(in the rows, 100 means zero)
Turns in one plane each, and the order they were made in; the first pair answered:
turn z_169:
[97, 94, 113, 103, 98, 113, 112, 79, 98, 98, 112, 79, 91, 102, 107, 101, 102, 107, 99, 112, 106, 101, 105, 101, 106, 103] => [94, 93, 107, 104, 97, 110, 112, 80, 98, 101, 110, 79, 93, 103, 107, 99, 102, 111, 99, 114, 110, 99, 103, 104, 105, 100]
[125, 108, 126, 100, 95, 103, 76, 66, 107, 112, 140, 120, 104, 64, 95, 110, 97, 77, 90, 70, 91, 105, 114, 108, 110, 135] => [120, 95, 125, 115, 99, 96, 76, 50, 108, 128, 120, 118, 107, 65, 99, 110, 86, 83, 102, 74, 121, 81, 97, 120, 118, 115]
[113, 108, 118, 93, 104, 94, 85, 80, 96, 101, 100, 102, 105, 109, 105, 102, 84, 120, 110, 95, 85, 99, 119, 94, 110, 100] => [109, 107, 114, 95, 107, 89, 87, 76, 95, 105, 91, 101, 106, 108, 108, 102, 80, 123, 112, 98, 99, 88, 110, 98, 111, 95]
turn z_991:
[89, 75, 79, 105, 93, 100, 97, 124, 108, 100, 92, 112, 97, 95, 86, 96, 126, 85, 85, 110, 138, 109, 94, 115, 82, 98] => [107, 110, 84, 82, 90, 102, 95, 125, 108, 92, 112, 107, 107, 95, 81, 97, 126, 101, 70, 105, 91, 126, 113, 94, 77, 123]
[120, 131, 101, 102, 111, 90, 92, 97, 97, 108, 116, 106, 112, 78, 101, 88, 97, 129, 113, 93, 97, 97, 119, 98, 101, 128] => [109, 108, 97, 117, 115, 87, 95, 91, 96, 117, 101, 105, 109, 80, 102, 87, 93, 122, 127, 97, 128, 82, 103, 115, 106, 108]
[95, 97, 91, 97, 91, 104, 102, 112, 104, 95, 112, 100, 96, 100, 101, 93, 114, 93, 97, 97, 95, 109, 100, 95, 93, 110] => [103, 113, 98, 89, 92, 98, 100, 93, 99, 103, 107, 95, 107, 100, 100, 93, 102, 113, 101, 96, 88, 98, 102, 92, 102, 110]
[98, 83, 102, 102, 104, 94, 118, 79, 91, 109, 83, 107, 74, 107, 105, 104, 65, 101, 97, 92, 108, 85, 105, 135, 112, 86] => [93, 71, 99, 104, 95, 107, 121, 102, 95, 92, 98, 111, 63, 103, 99, 101, 86, 75, 86, 88, 102, 109, 111, 132, 101, 97]
turn z_269:
[79, 93, 66, 100, 90, 108, 117, 149, 99, 62, 79, 118, 108, 91, 103, 94, 138, 87, 92, 124, 161, 80, 85, 88, 121, 100] => [83, 106, 67, 92, 92, 98, 117, 131, 93, 76, 67, 115, 124, 95, 104, 94, 124, 117, 98, 128, 167, 60, 77, 86, 131, 92]
[111, 112, 96, 108, 109, 91, 105, 92, 101, 113, 93, 104, 98, 98, 105, 111, 86, 102, 116, 99, 106, 78, 103, 117, 114, 92] => [112, 99, 99, 119, 109, 99, 105, 104, 105, 107, 101, 107, 88, 92, 103, 111, 90, 85, 114, 94, 105, 92, 107, 121, 111, 95]
[87, 96, 82, 141, 113, 105, 105, 65, 87, 126, 62, 97, 105, 106, 90, 97, 109, 95, 120, 112, 146, 81, 83, 130, 96, 66] => [87, 83, 86, 151, 116, 116, 106, 78, 95, 123, 73, 101, 93, 98, 91, 96, 114, 71, 121, 101, 147, 95, 92, 135, 91, 69]
turn z_895:
[98, 95, 98, 102, 91, 103, 99, 117, 106, 86, 118, 102, 89, 95, 108, 100, 114, 69, 102, 89, 82, 126, 115, 107, 89, 111] => [100, 78, 112, 119, 105, 100, 97, 97, 106, 107, 104, 104, 87, 89, 113, 106, 92, 76, 123, 86, 102, 109, 107, 124, 102, 91]
[92, 91, 141, 101, 105, 96, 82, 78, 85, 93, 92, 107, 123, 90, 120, 99, 69, 90, 112, 89, 87, 120, 95, 109, 118, 124] => [72, 87, 115, 94, 96, 90, 89, 85, 78, 90, 71, 109, 133, 100, 116, 90, 89, 93, 110, 108, 121, 101, 69, 110, 111, 112]
[130, 97, 120, 101, 83, 121, 112, 89, 127, 88, 103, 107, 94, 128, 98, 108, 125, 84, 121, 73, 79, 108, 104, 104, 112, 90] => [119, 85, 115, 108, 87, 114, 115, 79, 122, 97, 84, 107, 97, 128, 96, 109, 119, 87, 128, 80, 107, 88, 85, 113, 116, 73]
[95, 117, 83, 86, 88, 96, 90, 119, 95, 107, 99, 95, 108, 114, 91, 90, 97, 122, 76, 101, 93, 85, 87, 87, 84, 110] => [111, 113, 107, 91, 99, 100, 85, 111, 96, 116, 112, 95, 99, 105, 97, 97, 77, 123, 85, 85, 73, 93, 103, 89, 93, 109]
Pairs:
Each pair is 2 to 3 turns apart.
[113, 95, 120, 99, 125, 109, 94, 76, 79, 116, 86, 102, 99, 122, 102, 106, 83, 135, 102, 86, 92, 88, 110, 89, 109, 96] => [108, 68, 122, 117, 122, 125, 96, 111, 87, 95, 105, 109, 77, 111, 97, 103, 102, 92, 98, 77, 90, 122, 121, 93, 97, 108]
z_269 then z_269
[124, 115, 127, 96, 74, 118, 90, 132, 91, 88, 131, 102, 70, 85, 96, 113, 137, 70, 78, 101, 38, 133, 141, 102, 88, 115] => [81, 91, 86, 109, 72, 94, 104, 105, 77, 115, 53, 100, 95, 100, 98, 106, 137, 95, 102, 142, 148, 55, 67, 129, 98, 61]
z_895 then z_895 then z_269
[109, 149, 107, 80, 98, 91, 113, 109, 109, 102, 117, 114, 111, 107, 81, 84, 107, 141, 105, 112, 44, 96, 110, 80, 118, 86] => [102, 150, 96, 75, 95, 90, 118, 116, 111, 100, 112, 116, 113, 110, 81, 82, 114, 141, 100, 117, 52, 92, 104, 78, 114, 87]
z_895 then z_895 then z_895
[68, 122, 74, 86, 79, 101, 90, 127, 81, 82, 123, 78, 100, 104, 84, 113, 145, 97, 80, 110, 81, 120, 128, 78, 110, 147] => [61, 116, 71, 93, 94, 84, 93, 85, 68, 118, 77, 74, 116, 106, 92, 114, 113, 135, 108, 122, 132, 62, 90, 95, 130, 104]
z_269 then z_991
[108, 91, 129, 124, 109, 101, 86, 132, 84, 83, 123, 94, 103, 92, 76, 104, 93, 96, 114, 82, 102, 142, 97, 116, 100, 112] => [116, 124, 129, 107, 107, 95, 83, 114, 78, 85, 120, 89, 121, 100, 79, 101, 83, 126, 109, 87, 84, 129, 100, 103, 105, 118]
z_895 then z_991 then z_991
[113, 62, 124, 107, 111, 102, 111, 98, 111, 104, 93, 113, 111, 93, 107, 109, 89, 95, 116, 77, 116, 76, 105, 144, 106, 70] => [133, 121, 122, 69, 99, 95, 102, 93, 106, 96, 108, 107, 134, 109, 104, 105, 92, 129, 92, 81, 65, 84, 126, 113, 103, 100]
z_895 then z_895 then z_991
[112, 97, 109, 110, 122, 73, 92, 77, 108, 126, 73, 89, 107, 105, 92, 101, 83, 102, 101, 111, 133, 53, 95, 113, 138, 88] => [127, 130, 107, 86, 102, 86, 89, 111, 115, 90, 120, 84, 101, 106, 86, 97, 113, 87, 64, 101, 64, 107, 134, 81, 117, 134]
z_991 then z_895 then z_991
[101, 131, 73, 87, 77, 88, 118, 108, 82, 122, 102, 106, 119, 103, 97, 99, 92, 132, 68, 118, 111, 93, 90, 84, 120, 67] => [85, 104, 67, 101, 71, 98, 124, 143, 91, 102, 112, 110, 102, 98, 91, 98, 116, 91, 63, 116, 117, 116, 91, 90, 104, 75]
z_991 then z_991
[103, 131, 87, 79, 82, 93, 110, 104, 103, 86, 91, 98, 116, 122, 91, 99, 107, 110, 75, 118, 93, 108, 98, 72, 99, 116] => [84, 92, 78, 102, 87, 92, 117, 106, 103, 91, 73, 105, 109, 116, 92, 98, 109, 92, 92, 125, 135, 90, 78, 96, 96, 90]
z_991 then z_991
[83, 62, 112, 126, 102, 109, 106, 111, 104, 98, 105, 106, 84, 103, 98, 104, 104, 57, 109, 89, 103, 113, 101, 115, 93, 94] => [112, 97, 134, 109, 109, 103, 94, 79, 102, 114, 116, 103, 96, 106, 104, 112, 72, 95, 109, 80, 66, 107, 121, 103, 106, 99]
z_991 then z_991 then z_269
[89, 49, 96, 144, 93, 115, 94, 51, 95, 112, 84, 95, 98, 106, 122, 97, 77, 92, 128, 105, 136, 64, 74, 125, 151, 64] => [88, 27, 96, 148, 82, 136, 101, 102, 110, 74, 121, 100, 71, 97, 113, 92, 111, 38, 106, 93, 107, 125, 100, 118, 127, 94]
z_991 then z_895
[113, 99, 117, 104, 96, 115, 107, 127, 112, 89, 119, 105, 72, 91, 94, 106, 92, 64, 119, 81, 56, 138, 138, 102, 111, 100] => [123, 115, 126, 95, 104, 109, 103, 104, 104, 102, 116, 102, 83, 94, 97, 107, 75, 89, 124, 80, 46, 123, 140, 99, 119, 96]
z_991 then z_269
[81, 86, 93, 94, 93, 113, 106, 109, 100, 80, 113, 102, 82, 99, 87, 84, 126, 60, 75, 94, 97, 104, 97, 105, 97, 112] => [107, 102, 124, 94, 108, 113, 94, 73, 101, 101, 123, 101, 86, 94, 97, 93, 87, 82, 91, 77, 65, 100, 118, 108, 116, 113]
z_895 then z_991
[88, 84, 88, 115, 95, 102, 107, 104, 101, 92, 85, 107, 94, 105, 94, 91, 112, 82, 98, 108, 131, 98, 87, 116, 88, 98] => [117, 113, 110, 105, 106, 94, 95, 68, 96, 112, 92, 100, 106, 106, 99, 97, 73, 123, 104, 96, 100, 86, 105, 111, 108, 99]
z_895 then z_991 then z_895
